Small tables with named rows and columns. After each table, cells are looked up by row and column.

lugodup:
          ven  delipi  vodin
kivimem   316    4109   3048
bip      6044    4036   2804
tunesu   2554    3814   4697
borir    2014    3952   2893
zasamu   8528    3773   6479
vak      6825    3213   3580
nibobuf  4999    4498   4898
poven    2415    3381   4702
mog      3977    3641   4702
las       322    4335   3291
bom      5550    3593   2886

mog, vodin => 4702
zasamu, delipi => 3773
bip, delipi => 4036
bom, vodin => 2886
borir, vodin => 2893
kivimem, vodin => 3048
mog, ven => 3977
nibobuf, delipi => 4498
kivimem, ven => 316
poven, vodin => 4702
tunesu, vodin => 4697

Table gif
fields: veg, zutol, dava, notodul, zaf, fik, suk, masav, fos
napedas: [-15714, 55210, -37803, 82951, -71755, 39767, 21999, -32108, -34407]
fid: [15871, 8562, 39267, -28681, 60811, 18244, 11815, 37345, 54155]
monesi: [-14410, 78111, -13664, 68409, -12598, 27418, 39120, -31444, 171]
fena: [34415, 3047, 21028, 28682, 2198, 16123, 5953, 22158, 11153]
mazog: [56650, 12684, 27431, 63671, -102, 3705, 9034, 14103, 4236]

fid, fos -> 54155
mazog, fos -> 4236
fena, zutol -> 3047
napedas, dava -> -37803
fena, zaf -> 2198
fena, veg -> 34415
fid, zaf -> 60811
monesi, masav -> -31444
napedas, masav -> -32108
fid, fik -> 18244
fena, notodul -> 28682
fena, dava -> 21028
mazog, notodul -> 63671
mazog, zutol -> 12684
mazog, fik -> 3705
napedas, zaf -> -71755
napedas, suk -> 21999
napedas, fos -> -34407
monesi, veg -> -14410
Row with the largest masav: fid

zimibaz:
,gak,savaled,zuv,budi,zaluduv
zelapaf,176,145,149,196,193
fos,235,184,191,216,154
rom,233,148,125,243,231
legu,235,172,185,221,202
mik,100,226,233,80,165
vupe,208,237,222,195,246
vudadol,140,186,190,137,245
buvavu,35,208,190,128,192
vitipa,210,224,242,174,165

zelapaf, zaluduv => 193
vitipa, gak => 210
zelapaf, gak => 176
rom, zuv => 125
legu, zuv => 185
legu, zaluduv => 202
fos, zaluduv => 154
vupe, gak => 208
vupe, zuv => 222
vupe, budi => 195
mik, zuv => 233
vupe, savaled => 237
fos, savaled => 184
mik, gak => 100

ber:
fields: kig, keriz, rati, febut, bimore, rol, dop, meri, purovu
dif: [8.6, 4.4, 7.6, 6.7, -3.2, 6.2, -1.7, 2.1, 1.0]
belisa: [1.3, 3.7, 5.2, 5.5, 4.6, 6.4, 2.8, -0.9, 1.6]
soseb: [5.0, 7.2, 2.3, 3.0, 0.5, 5.6, 2.5, 7.2, 4.4]
musav: [4.2, 2.3, 8.0, 7.9, 3.8, 4.7, -1.2, -5.8, -2.0]

rati of belisa = 5.2
febut of musav = 7.9
purovu of soseb = 4.4
purovu of dif = 1.0
kig of musav = 4.2
rol of dif = 6.2
meri of musav = -5.8
kig of dif = 8.6
bimore of soseb = 0.5
febut of soseb = 3.0
meri of soseb = 7.2
rol of soseb = 5.6
keriz of belisa = 3.7
bimore of musav = 3.8
dop of dif = -1.7
keriz of musav = 2.3
kig of belisa = 1.3
Which row has the largest meri? soseb

forazol =
|  | vid | zason | geb |
|---|---|---|---|
| bol | -50218 | 37804 | 5642 |
| nem | -50930 | 35703 | 30429 |
| kedoraf | -21792 | 8546 | 43402 |
| mumaku | -29786 | 20203 | 27727 |
| dop | 17683 | -20329 | 31853 |
| ran | -45545 | 30453 | 32536 |
| segut | 11521 | -13954 | 41502 |
| nasirid | -34127 | 23542 | 36534 |
| didov | -57193 | 42898 | 41989 |
| lan | 21462 | -19024 | 3166 |
| ferana | -38677 | 27630 | 35378 |
| sebal | -41256 | 23754 | 53967 |

didov, geb: 41989
bol, zason: 37804
ferana, vid: -38677
sebal, geb: 53967
nasirid, geb: 36534
ferana, geb: 35378
nem, geb: 30429
ferana, zason: 27630
lan, zason: -19024
didov, zason: 42898
bol, geb: 5642
mumaku, zason: 20203
mumaku, vid: -29786
segut, zason: -13954
ran, zason: 30453
bol, vid: -50218
kedoraf, geb: 43402

tafelol:
	dib	kud	sanep	parad
vabuka	794	755	441	609
madel	659	404	820	583
zikeka	272	529	426	821
rurude	578	438	559	608
punagit	567	715	355	617
vad	566	416	725	727
bizil	775	313	685	339
fiv	223	482	517	808

What is the sanep of vad in tafelol? 725
What is the kud of vabuka in tafelol? 755
What is the parad of fiv in tafelol? 808
What is the dib of bizil in tafelol? 775
What is the kud of rurude in tafelol? 438
What is the sanep of punagit in tafelol? 355
What is the parad of punagit in tafelol? 617
What is the parad of vabuka in tafelol? 609
What is the kud of punagit in tafelol? 715
What is the sanep of vabuka in tafelol? 441
What is the dib of madel in tafelol? 659
What is the parad of rurude in tafelol? 608
What is the parad of zikeka in tafelol? 821

gebisif
fields: paz, ges, zakebeb, nefu, betosis, vuz
faf: [507, 347, 509, 387, 577, 627]
detela: [286, 358, 384, 525, 497, 267]
rusoz: [501, 467, 625, 471, 341, 390]
nem: [400, 474, 671, 365, 508, 286]
fazaguf: [406, 457, 522, 458, 288, 430]
lodalok: [239, 457, 722, 265, 267, 565]
sur: [199, 164, 519, 576, 451, 471]
kis: [268, 470, 332, 807, 392, 200]

rusoz, betosis: 341
nem, vuz: 286
nem, paz: 400
faf, paz: 507
detela, zakebeb: 384
detela, vuz: 267
nem, zakebeb: 671
kis, nefu: 807
sur, nefu: 576
fazaguf, paz: 406
fazaguf, zakebeb: 522
faf, ges: 347
lodalok, zakebeb: 722
detela, paz: 286
faf, zakebeb: 509
nem, ges: 474
rusoz, zakebeb: 625
kis, vuz: 200
Row with the largest ges: nem

